A single turn carries every row of the set below to another of its rows. Some are shown first; where does it send the rows asked next?
K_894: [14,-37,-1,19,17,-34,18,6,-30,-20,-25,13,-12,8,31,-15,16,-3,-16,10,0,3,13,26,-25,-6,-10,-42,-27,-14,-23,5,-1,-15,-17,-14,28,-47]
K_387: [-16,-4,33,18,7,-21,-68,-16,12,-19,-19,4,-2,-34,-38,9,24,-11,23,2,-21,1,-20,16,3,6,-15,-49,13,23,-5,-35,-7,-12,10,11,2,2]
K_839: [-24,-31,-20,-15,20,18,25,-14,17,-36,7,-17,-5,19,26,4,9,-5,-10,-4,2,-15,7,12,-20,22,45,-2,25,1,-1,6,17,17,-16,64,-13,-25]
K_389: [26,-28,-16,18,-2,40,15,-13,2,9,1,9,-3,-5,-2,31,9,-5,-2,-10,8,19,-9,-52,1,-12,44,-1,-10,11,-18,15,10,32,-7,-8,0,56]
K_254: [-41,-7,-22,5,16,30,24,14,17,-12,-13,17,14,-34,-3,-39,-20,-13,13,-4,24,-7,2,7,9,-28,3,3,-7,-2,1,45,-30,15,-10,-32,-20,22]
K_78: [21,15,12,-25,5,-2,-46,6,-35,-1,58,17,19,-3,-21,6,-11,-33,38,3,11,-8,15,-1,17,-16,22,-21,26,-15,12,-1,9,-21,-7,-18,2,-19]
K_905: [22,-23,-4,18,13,-28,18,-1,-22,-23,-25,6,-10,1,28,-6,4,3,-16,14,-1,2,19,28,-16,9,-11,-44,-29,-11,-10,0,3,-17,-20,-11,26,-57]
K_856: [-14,-28,-40,5,-47,25,-3,-39,24,-12,19,1,10,31,-19,20,45,-18,5,-9,19,-14,31,-13,-8,3,-18,1,31,-20,-12,-13,-5,9,1,9,31,-8]
K_606: [28,11,16,-21,9,1,-45,16,-27,-1,53,16,20,-10,-19,14,-18,-33,41,0,8,5,21,-12,15,-13,16,-28,22,-6,13,-4,-13,-27,-9,-19,-11,-9]
K_40: [35,-4,15,-4,-34,-17,9,21,32,34,-13,-17,-4,-6,-39,-1,-8,9,8,34,9,-11,13,20,-17,19,-5,-9,-25,9,3,1,-9,19,33,37,-25,26]
K_715: [-40,-10,-21,2,19,31,16,11,12,-8,-13,23,19,-26,-4,-27,-26,-4,18,-14,24,-5,4,14,6,-32,9,10,-3,5,4,45,-24,21,-15,-32,-21,22]
K_626: [16,9,30,2,-3,-22,26,-1,-5,17,-17,-20,-12,-18,-26,-14,-30,-7,24,-9,-31,18,-42,-22,-4,-3,-20,8,22,-45,-6,1,-33,13,-17,5,-12,15]
K_442: [46,0,7,-1,-27,-12,2,17,18,29,-9,-12,-8,-13,-27,-3,-14,13,6,30,3,-6,9,26,-4,28,-8,-3,-33,9,2,1,-9,21,31,48,-21,21]
K_619: [-39,-22,-24,6,9,27,24,18,4,-10,-18,0,15,-23,1,-33,-20,-9,7,-11,28,-14,-1,10,9,-30,6,10,-2,-2,-7,50,-26,18,-19,-36,-21,22]
K_584: [26,9,12,-27,11,5,-55,4,-31,4,52,7,12,-6,-21,17,-12,-34,38,1,3,-6,18,-16,18,-22,19,-27,23,-12,-3,-8,-3,-16,-7,-11,0,-19]
K_287: [22,-31,-25,6,-6,44,10,-6,-2,6,-13,3,1,7,4,22,15,-5,-3,-8,12,23,-12,-51,13,-9,46,4,-14,4,-17,22,10,34,-9,-14,-7,51]
K_554: [-13,-4,26,19,3,-24,-69,-5,11,-10,-19,4,-4,-45,-38,8,15,-17,30,3,-15,-2,-12,7,2,-4,-23,-44,8,21,-12,-36,-12,-19,14,8,8,7]
K_782: [-9,-7,28,25,3,-26,-64,-9,20,-12,-11,8,2,-44,-36,11,19,-22,31,3,-21,8,-15,7,-4,3,-9,-43,8,24,-8,-39,-5,-16,10,-2,1,-1]
K_728: [17,7,33,0,-3,-21,34,0,-8,24,-17,-30,0,-14,-21,-14,-27,-9,22,-4,-37,-3,-38,-26,-3,1,-13,7,15,-41,-8,3,-38,16,-12,7,-15,17]
K_486: [27,11,29,-4,-8,-21,40,-9,-11,24,-22,-17,-4,-24,-23,-14,-23,-12,26,-7,-32,7,-36,-15,-3,-9,-17,7,16,-40,-4,7,-35,17,-11,3,-10,17]
K_19: [22,-30,-26,12,3,39,20,-11,-7,17,-1,5,2,7,2,37,10,-3,-3,-11,11,19,-6,-51,0,-8,40,5,-14,9,-13,27,9,37,-7,-7,0,44]
K_849: [-23,-32,-24,-19,16,18,12,-18,20,-43,5,-17,-5,23,33,9,9,-3,-6,-2,13,-6,15,10,-7,25,36,-3,25,4,-8,12,14,20,-9,62,-13,-21]
K_422: [29,10,8,12,-29,-20,-5,16,22,38,-6,-15,-2,-11,-38,-2,-7,16,9,35,13,-10,8,17,-9,26,-13,-13,-34,8,7,6,-1,15,28,45,-21,19]
K_304: [-25,1,-7,24,-12,3,-39,48,-15,-28,17,20,-2,27,-15,-20,2,27,-22,-32,-11,14,20,39,4,13,5,-19,9,-24,3,-14,21,-22,-15,2,19,-25]
K_218: [-24,2,-13,31,-7,7,-33,48,-14,-28,8,18,-2,25,-14,-26,5,15,-22,-42,-18,17,18,25,15,20,14,-13,8,-23,7,-19,31,-20,-14,0,17,-20]
K_952: [16,8,31,-1,-6,-25,38,-4,-6,20,-14,-23,-11,-26,-28,-16,-22,-14,25,-11,-28,6,-31,-26,-7,-10,-13,-1,22,-43,-5,-5,-33,11,-6,1,-19,14]
K_29: [17,-33,-6,14,13,-30,18,9,-31,-26,-33,4,-11,2,39,-1,13,-2,-13,18,12,-1,22,22,-26,7,-8,-42,-23,-15,-22,2,8,-12,-15,-12,28,-48]
K_383: [-25,-32,-27,-20,22,14,24,-12,21,-39,10,-6,-6,25,26,5,16,-6,-10,3,10,-14,27,19,-15,22,40,-7,22,3,3,4,16,18,-10,60,-17,-24]
K_322: [23,-37,-12,10,-7,50,19,-1,0,17,-4,-1,-2,8,2,31,15,-4,-6,-9,1,18,-13,-50,2,-15,40,4,-21,8,-16,16,8,40,-8,-13,-4,48]
K_12: [-10,-1,26,29,10,-27,-64,-5,21,-11,-17,9,-2,-43,-40,17,23,-14,23,-1,-16,4,-16,11,0,1,-18,-47,3,21,-4,-30,-10,-17,-2,-1,4,3]
K_219: [-22,-32,-32,-14,25,18,12,-23,23,-43,7,-13,0,20,28,7,7,4,-10,4,9,-18,10,21,-12,18,32,-8,29,-3,-3,6,21,22,-9,60,-14,-24]
K_277: [-15,-24,-33,1,-46,34,8,-34,30,-5,16,3,12,31,-21,32,36,-4,3,-8,17,-18,32,-18,-20,7,-21,3,26,-26,-21,-7,-12,4,13,-2,30,-3]
K_190: [-19,1,-15,26,-14,2,-33,34,-21,-28,10,19,-3,27,-13,-26,-5,27,-21,-29,-16,13,19,34,5,15,6,-16,13,-17,12,-24,27,-24,-20,5,20,-22]
K_937: [-26,-30,-39,9,-38,19,11,-29,29,-6,13,7,2,29,-30,26,42,-9,-1,-6,15,-13,38,-8,-17,19,-16,2,37,-18,-18,-11,-16,3,10,8,24,-1]
K_511: [-18,6,-7,39,-6,7,-29,39,-15,-28,13,12,-8,17,-13,-23,5,25,-24,-30,-11,20,24,32,10,25,3,-12,12,-29,13,-19,28,-25,-26,-2,23,-23]

K_952 moves to K_322
K_304 moves to K_554
Now find these:
K_856 moves to K_905
K_78 moves to K_422
K_937 moves to K_894
K_219 moves to K_511

A single turn carries every row of the set below to another of its rows. Some are shown first; where does it send the rows asked next?
K_925: [-22,-21,36,20,13,-17,-35,6,-11,40,13,4,33,38,-22,41,10,17,-18,5,17,-14]
K_829: [17,0,0,24,-1,43,2,-11,-28,21,-10,36,30,-4,-16,20,1,-45,6,11,-31,-38]
K_683: [27,-38,21,26,15,2,36,22,10,50,9,-8,-14,16,-4,19,-47,39,16,13,-11,-12]
K_96: [-1,20,-1,12,-5,45,18,-14,-15,47,-44,13,26,2,-12,20,11,-27,-20,20,-38,-22]
K_386: [-20,-19,40,22,33,9,-16,23,-26,27,34,-18,11,22,-31,12,37,22,26,-15,-18,-21]
K_34: [8,22,-21,5,-6,24,13,-15,-14,27,-14,23,25,10,-42,-1,8,-24,12,24,-42,-33]
K_295: [11,-59,21,17,5,9,34,29,11,57,-11,-40,55,27,-48,13,-16,1,6,-3,-31,-37]
K_14: [34,-46,7,42,-10,-30,46,-4,12,30,29,6,-8,19,18,31,-2,6,-20,18,-37,13]
K_598: [-17,-17,11,12,1,34,14,24,-18,75,18,-33,73,-10,-8,27,-35,26,-21,13,-30,-22]
K_46: [39,9,-26,-13,-31,9,20,-4,-12,32,8,-37,36,-9,-16,-5,5,3,-15,35,-50,-11]
K_81: [22,-51,1,20,-26,34,3,5,-20,7,-7,4,67,28,-26,6,-12,-19,23,-7,-38,-10]
K_678: [7,8,1,36,-1,48,20,-26,-6,12,-33,14,33,25,-34,13,-6,-25,-4,2,-32,-31]
K_201: [25,26,7,12,4,42,19,-30,-6,22,-6,-6,16,-2,-21,6,7,-35,-14,23,-40,-43]
K_796: [-11,2,37,13,3,-11,13,13,-19,97,24,-23,-16,6,0,36,8,-12,-7,8,-19,25]
K_793: [6,-3,27,49,27,-4,2,27,-22,31,-3,-30,-2,5,-15,46,19,38,-21,-16,6,-22]
K_877: [43,-27,-19,0,-29,14,3,9,-30,12,30,-3,49,-8,-21,-3,9,-22,20,14,-53,-17]
K_916: [-19,-6,34,52,2,-8,33,-8,4,58,11,-34,-6,52,-30,26,-3,4,0,-17,-19,34]
K_316: [12,-22,25,17,10,-43,-6,15,-10,33,21,-14,-2,17,-23,31,61,-5,-16,4,-15,-17]
K_352: [14,-37,17,20,-22,52,11,9,-15,37,-48,-19,60,19,-4,23,-22,-4,-13,-2,-27,-5]
K_672: [-30,15,16,33,11,-8,-6,-8,-21,27,35,-23,20,20,-9,27,46,35,-32,2,-24,7]
K_731: [-7,-45,22,24,13,15,49,17,-3,42,29,-6,-9,22,7,-1,11,23,29,3,-65,19]
K_232: [-5,-58,44,-2,3,2,10,-8,14,59,37,14,12,37,17,15,-23,1,1,32,-26,7]
K_690: [3,-25,-28,34,-12,-3,50,36,-23,41,24,-27,52,-10,-27,14,22,14,-2,-2,-71,-8]
K_271: [-13,-11,1,32,-1,12,27,-1,-11,45,46,11,14,9,27,25,-34,49,-8,21,-34,24]
K_951: [16,5,35,33,10,-17,12,-10,-5,49,71,-35,-17,18,-30,18,-16,-6,13,0,-9,1]
K_941: [29,3,9,6,-21,46,22,-13,-6,39,-22,-55,42,1,0,12,-16,9,-37,19,-35,-10]
K_662: [34,-18,-11,35,-15,-18,31,-1,6,36,34,-38,58,-2,-21,35,-22,7,-49,16,-25,-30]
K_897: [3,-24,43,64,5,-1,8,8,-30,51,41,-2,2,15,2,51,-10,-23,2,-26,-9,22]
K_105: [-16,-5,1,35,-7,-33,7,21,-24,65,36,11,2,27,-37,28,-12,5,30,-4,-12,27]
K_436: [-3,-63,23,17,-10,9,16,4,-7,42,47,-15,76,15,-8,20,14,-34,-15,5,-57,-15]

K_897 moves to K_796
K_690 moves to K_295
Now find these:
K_271 moves to K_731
K_352 moves to K_46
K_316 moves to K_925
K_678 moves to K_201

